One vector is turned by the same rotation once a step. Each row is the vector after some number of steps, and that number follows the row.
The counts run from 0 to 770.
[-35.1 -19.0 -26.7 -30.9 -16.2 -33.1  12.6  27.1   9.6 -26.5   7.1 -20.8
  33.2 -36.4 -14.7 -19.3 -43.2   8.3  26.8  31.2  15.2]  81
[-17.3  44.9  -5.4   1.1 -23.6  27.2  -0.6   0.6  46.7  23.1  18.1 -24.1
   6.8 -38.0  11.4 -10.9 -38.3  20.3 -51.8  -4.1  15.4]  552
[-35.4  41.0  29.8 -28.0  14.9 -33.0 -10.4  14.7   3.2  11.1  17.5 -17.5
  53.9 -41.2   7.8 -14.8 -10.8 -16.2  27.2 -12.2  12.8]  268
[-51.6  21.3  15.3  17.5 -32.5 -41.9   2.8 -18.6 -24.3  37.2  11.8  -9.6
  24.6 -26.6  19.0   7.8   0.1  42.1  27.2  -2.9  15.5]  557
[ -7.2  44.7  -5.3 -20.0   1.0  21.9  -7.8  13.7  52.7  12.7  15.2 -13.1
  29.8 -39.8  10.1 -13.2 -40.1   9.3 -38.3   0.3  16.4]  192
[-51.4  44.9  30.0  25.3 -26.6  -6.3  -8.8  -6.7  -7.6  10.8  12.3  -4.2
  27.3 -20.1  22.9  -1.4  13.5  30.9  18.5 -12.0  30.9]  137
[-61.2  29.0  23.9   2.5 -21.2 -28.2   6.0  -7.7  -0.6  42.8  29.4 -35.0
  23.0 -35.4  14.4   0.4   3.9  18.6  -0.9 -14.8   6.2]  382
[-66.1  -3.6 -16.9  -4.6 -19.3 -47.9 -11.4  14.3 -13.3   4.3  12.7 -31.8
  32.0 -33.4  -9.2 -14.1 -15.9  -7.9  29.3   9.3  12.3]  486
[ -8.6  49.5   4.6 -19.9   3.5  26.3 -12.7  11.1  48.2   7.0  16.0 -15.4
  28.4 -39.3   7.9 -23.7 -37.5  -4.2 -26.3  -8.3  16.7]  534
[-23.8 -16.2  -9.3 -25.3 -30.7  -4.5  29.5  22.4  30.1 -21.4  12.2 -38.0
   8.1 -31.3   3.5  -3.5 -35.4  23.5  -5.4  49.5  10.4]  677
[-26.4  39.7  35.9 -17.0  -1.4 -30.6  -9.2   8.0  -6.0 -18.0  11.9  -1.1
  52.8 -32.2  12.5  -9.9   1.9   7.4  57.9  -6.8  31.6]  514
[-54.6  11.6  14.1  -5.0  -4.6 -36.4  -8.2  18.6  -8.1 -12.9  11.3 -15.6
  46.6 -26.1  -4.3 -22.3  -2.5  -4.6  50.0  -2.6  27.7]  329
[-38.8 -24.4  10.1 -22.9 -27.7 -37.8  33.4   5.4  15.5  -7.6  16.1 -40.3
  19.6 -29.4   9.7   2.0 -20.3  28.3  22.3  33.0  11.6]  336
[ -2.1  28.2  -8.9 -26.1  -2.0  26.2   0.5  26.9  51.5 -25.9   9.2  -7.4
  25.5 -38.4   2.5 -27.1 -45.4   2.3 -13.4  17.5  25.1]  175
[-23.6  64.4  15.4 -24.0  20.4  -8.5 -24.5   7.1  13.9   9.5  14.0  -4.5
  52.5 -45.4   9.6 -14.1 -10.1 -12.0   9.6 -24.9  16.6]  190
[-10.3  45.0  31.8 -23.1  -1.5  18.5   4.1  13.4  57.6   0.5  22.9 -21.2
  22.0 -34.9  14.6 -16.4 -18.0  12.2 -24.4  -2.7  21.8]  7
[-42.7 -14.1 -37.8  11.4 -31.3 -22.3   0.6  13.9 -12.4 -16.7  -1.4  -4.6
  20.9 -34.8  -8.5 -12.6 -45.1  17.4  33.0  34.0  30.0]  748
[-53.3 -24.2 -31.3   2.5 -36.2 -21.6  12.0  18.2  13.2  -3.5  16.8 -40.8
   4.0 -30.6  -7.2  -8.2 -34.8  10.8  -9.3  34.5   8.5]  660
[-33.8 -12.7 -29.1 -21.3 -22.1 -31.4  20.5   0.4   8.3  35.8  14.6 -35.2
   9.7 -42.8   1.4   2.5 -48.1  19.0 -14.5  25.0 -10.2]  116
[-59.4  -7.6  17.6 -23.7 -13.1 -46.3  16.7  19.5   7.1  -5.3  21.5 -47.9
  33.8 -25.4  -7.1 -10.4   1.4  -5.1  24.1   8.0  12.4]  504
[-52.2  -5.9 -35.7  -2.5 -22.9 -36.1   2.5   6.1  -7.0  25.3  16.3 -31.0
  27.8 -41.8 -18.5  -9.2 -48.0   2.6  -2.8  19.0  -1.2]  643
[-18.6  41.8 -41.7  15.9 -17.8  21.4 -24.1  10.8  20.2  -0.5  10.9   6.8
  21.9 -38.9   1.0 -18.3 -59.0  15.5 -22.2  10.6  27.7]  298
[ -4.2  36.4  -4.9 -25.5   6.2  29.6  -5.8  28.9  44.6 -25.0  11.2  -0.1
  36.0 -38.5   5.0 -28.6 -43.3   6.2  -6.2  10.2  32.6]  517
[-17.7 -10.2 -10.9 -18.9 -25.5   8.9  29.9  23.4  48.2 -24.2  16.0 -34.2
   4.3 -30.4   2.3 -22.0 -40.0  17.4 -23.6  35.9  24.1]  334
[-20.3  38.6  57.6 -24.2  -8.0  -8.6  12.2 -10.7  27.8  19.4  26.3 -16.7
  33.8 -28.2  35.1  -0.4  14.9  27.7   7.0  -9.4  17.4]  181
[-19.9  44.1   4.0  27.1 -35.4  33.6   2.8 -16.7  23.8  11.0  13.1   8.2
   8.0 -27.2  28.1  -6.7 -26.1  48.0 -33.0   7.0  29.4]  385
[-17.1  49.6  37.9 -23.7   8.3  16.1  -0.4  13.1  48.3  -4.4  27.2 -28.5
  39.2 -37.7  17.2 -16.8  -3.3  -0.6 -10.5 -12.0  26.1]  691
[  4.3  54.4  30.0 -13.9 -13.9  25.3   5.4   0.1  41.6 -17.6  15.4   6.4
  24.2 -31.0  28.0 -10.4 -16.7  40.8   6.2   3.5  35.0]  604
[-49.2  -8.8 -28.6  -0.6 -27.2 -36.0   3.6  15.4 -17.6 -19.1   1.2 -12.9
  27.9 -31.6 -10.9 -11.9 -41.0  11.8  36.0  34.7  26.3]  406
[-37.4 -23.4   0.9 -38.5 -24.2 -32.9  31.6  12.4  22.8  -7.7  19.7 -40.8
  18.7 -35.8   4.7  -1.3 -31.9  21.3   6.4  39.9   2.9]  599
